Rotation paths and how fast each direction turns (degrees a step)
Each turn is a multiple of 5 degrees from 10 to 175, or 0.
Each row of a path follows its step; steps can be skipped.

step 0: [-31.7  15.3  25.1   4.5 -14.5  16.9 -19.0  -1.0 -23.4 -22.6 -13.7 -11.5
  -7.9  21.1  31.4  -2.9 -34.8   5.5  -2.9  21.8  23.3  -3.2   4.8 -15.0
  -6.3  -9.7 -54.8  -0.3 -37.7 -13.6  20.8 -24.3  26.1  -2.8  19.4 -10.8]
step 1: [ 21.8   0.9  18.8  10.4  11.1  15.0 -21.8 -15.5  -9.7 -11.2   8.6  -7.4
  -6.2  -4.2 -14.4   3.5  -9.2 -66.6   3.0 -27.3 -13.0 -10.9  23.0 -56.4
   6.6  -7.2 -19.1   3.1 -23.7  17.8 -14.1   7.0   6.3  31.5 -19.1 -24.8]
step 2: [ 14.7   3.8   1.1  37.8  16.6  -1.4  25.7  -9.9 -24.8   7.7  21.3  19.1
   0.5   6.2 -17.3  18.0 -23.9   7.7  12.1  13.5 -10.8  41.4  13.0  -0.7
  26.6  -4.9  48.8 -25.9  -9.4  12.7  11.8 -14.5  28.7  24.5 -41.2  -2.4]
step 3: [-17.1  27.9  -9.6   4.3 -36.6   4.8  13.1  22.7 -32.2  -5.3   5.8 -23.7
 -18.5 -10.3  19.4   5.2   7.3  29.0  15.6 -11.6  -8.3 -15.8  23.2   4.2
   9.0  41.0  22.2  19.8 -18.8 -17.0  14.2 -49.7  30.8  -4.2   2.0   7.8]
step 4: [ 20.4  12.9 -21.1   2.7  12.1  13.9  16.3   3.7 -19.4   7.6  -4.0   3.4
  14.7 -10.6  15.7  -3.4  40.6 -24.0   8.0 -49.5  13.3 -29.1  18.7 -13.3
  -4.4  22.4  18.9  41.4   8.2  15.3  29.6  23.7 -38.3  11.9  -3.0 -10.4]
step 5: [-16.4 -16.9   2.0  11.8  50.5  20.1  34.0   2.4  17.6  21.3  14.2   2.5
   3.2  15.6  20.6 -11.6  -0.8  -3.4 -13.7  18.3  39.0  27.3 -17.8  19.0
  20.4  21.3  11.9  -7.0  28.2  12.8  51.2  12.4  -7.0  -1.3 -14.2  25.7]
step 7: [-22.8  16.1  -4.7  18.6  22.0 -20.1 -12.0  -3.4 -10.9 -11.6  -1.3 -10.8
  30.3 -20.0 -30.1   2.8   1.1   4.6 -14.7 -19.9  16.9 -24.0  -9.4 -14.0
  11.0 -36.5 -24.5  -5.7  -7.0   6.2  -0.4  30.8 -40.7  26.6   6.7 -59.0]
step 8: [ -6.3   5.4  17.5  11.7  21.6 -20.3  -2.7 -30.6 -20.0  41.4  -2.1 -16.8
 -21.9   1.6   5.0  -3.3 -46.2   0.3 -15.8  31.5  10.4  33.2 -10.6 -10.6
   9.8  -7.3  -1.2 -30.8   0.1  32.0  24.1 -19.7   3.0   5.0  36.4 -27.0]
step 10: [  6.4  15.8  14.3   6.2   5.6  -3.5   1.7  23.0 -32.0 -41.2   2.4  27.2
   7.6  10.0  11.4  15.4  24.2 -10.1  33.2 -28.2  10.5  13.5  34.0 -20.1
   1.4 -16.8   6.3 -11.6  -5.6  32.0   6.4   7.3   2.6  -2.6 -46.8 -46.5]
step 11: [ -9.1   2.6  28.1  43.1  18.3  13.7  25.5   7.5 -30.3  15.9   7.9   9.5
 -39.7 -33.6  23.1 -16.4   4.0  -9.7 -19.0  26.8   4.0  18.9  33.9   2.7
  -4.9  41.4  21.3  -0.4  -8.9  27.3  -3.5  -7.5  16.9  -7.9 -16.7  14.1]
step 12: [ -0.9  12.2 -12.9  42.4 -22.4  15.4  22.1 -25.1  -8.4  -8.3  20.0   0.8
  -4.5  16.4  -1.3  -4.5  12.9  -3.9   9.3  -9.2   7.9 -27.4  10.8  16.9
 -18.4  30.0  -5.4  39.0 -30.4 -38.9  19.3  -0.8  -5.2  39.0  -6.3  40.7]
[ -0.1  13.4 -10.7  -0.1   6.8   9.1   2.7   3.2   3.4  -1.2   3.4  -8.9
  11.5  -4.8   4.6  -0.8  -1.1  -4.4  -5.6  -3.7  -6.9   5.3   8.6   5.3
   1.6   5.7  18.0  19.9   6.6 -10.8   2.7  -1.0   1.9   0.4 -10.4  12.3] => 40
[ 11.9  -1.8  -4.4 -15.6  -4.9   3.8   6.4  -5.4  -4.8 -13.3   6.1  -8.1
 -10.5 -12.1  -6.0  -6.9   2.3  -9.2  -1.9   2.7   3.1   9.3   9.9   8.6
  13.6   5.4  -4.2  -1.8  -9.6  -4.9  -3.7   7.3  -5.5  -0.8  13.1   0.7] => 135
[  7.8  -2.1  10.4  -3.4  -5.3  -4.4   6.6   4.6  -1.2  -5.1   5.7   5.1
  -6.3  -2.9  13.6   5.9  16.5   2.7   3.1  -1.0   8.4   2.9  -2.4  11.4
 -17.9  17.8   6.7   3.0  11.7   1.7   5.2   8.1   2.4  -2.7  -2.5  -7.5] => 55
[ -6.7   9.1   2.8   4.3 -12.8   6.1   5.5 -11.3  -1.3 -13.0 -10.6   7.8
 -11.7  -4.6   1.8  -3.2  -7.0  -7.5   1.0  -0.7  -5.5  15.2   9.2 -14.0
 -14.1  -6.8   1.7  -6.3   7.5  -6.0  -1.2  -2.8   3.1   5.1  -6.4  -3.1] => 40
[  2.1   0.0   3.1  13.0  -2.0  -5.9   0.5  -3.0   2.1   4.4  -6.1   6.4
  -3.8   9.6  -2.0 -12.0  -8.9 -11.6 -11.6  -5.6  -2.4  12.7 -13.7  10.6
   7.7  13.2  11.5  -3.2   1.7  13.3  -7.6   5.0  -0.8   6.2   3.4   5.7] => 115
[  3.2 -14.8  -1.1   8.5  10.3  -1.3  -4.4 -15.7  -3.3   6.2   0.6   4.4
  -6.7  -8.4   7.7  -1.9  15.6  -5.4  -0.5   3.3  -2.7   5.0  -5.2  11.4
   6.1 -13.0   1.9  -0.2   6.2 -12.1   3.4 -15.9   8.0   5.6   1.0   1.5] => 115
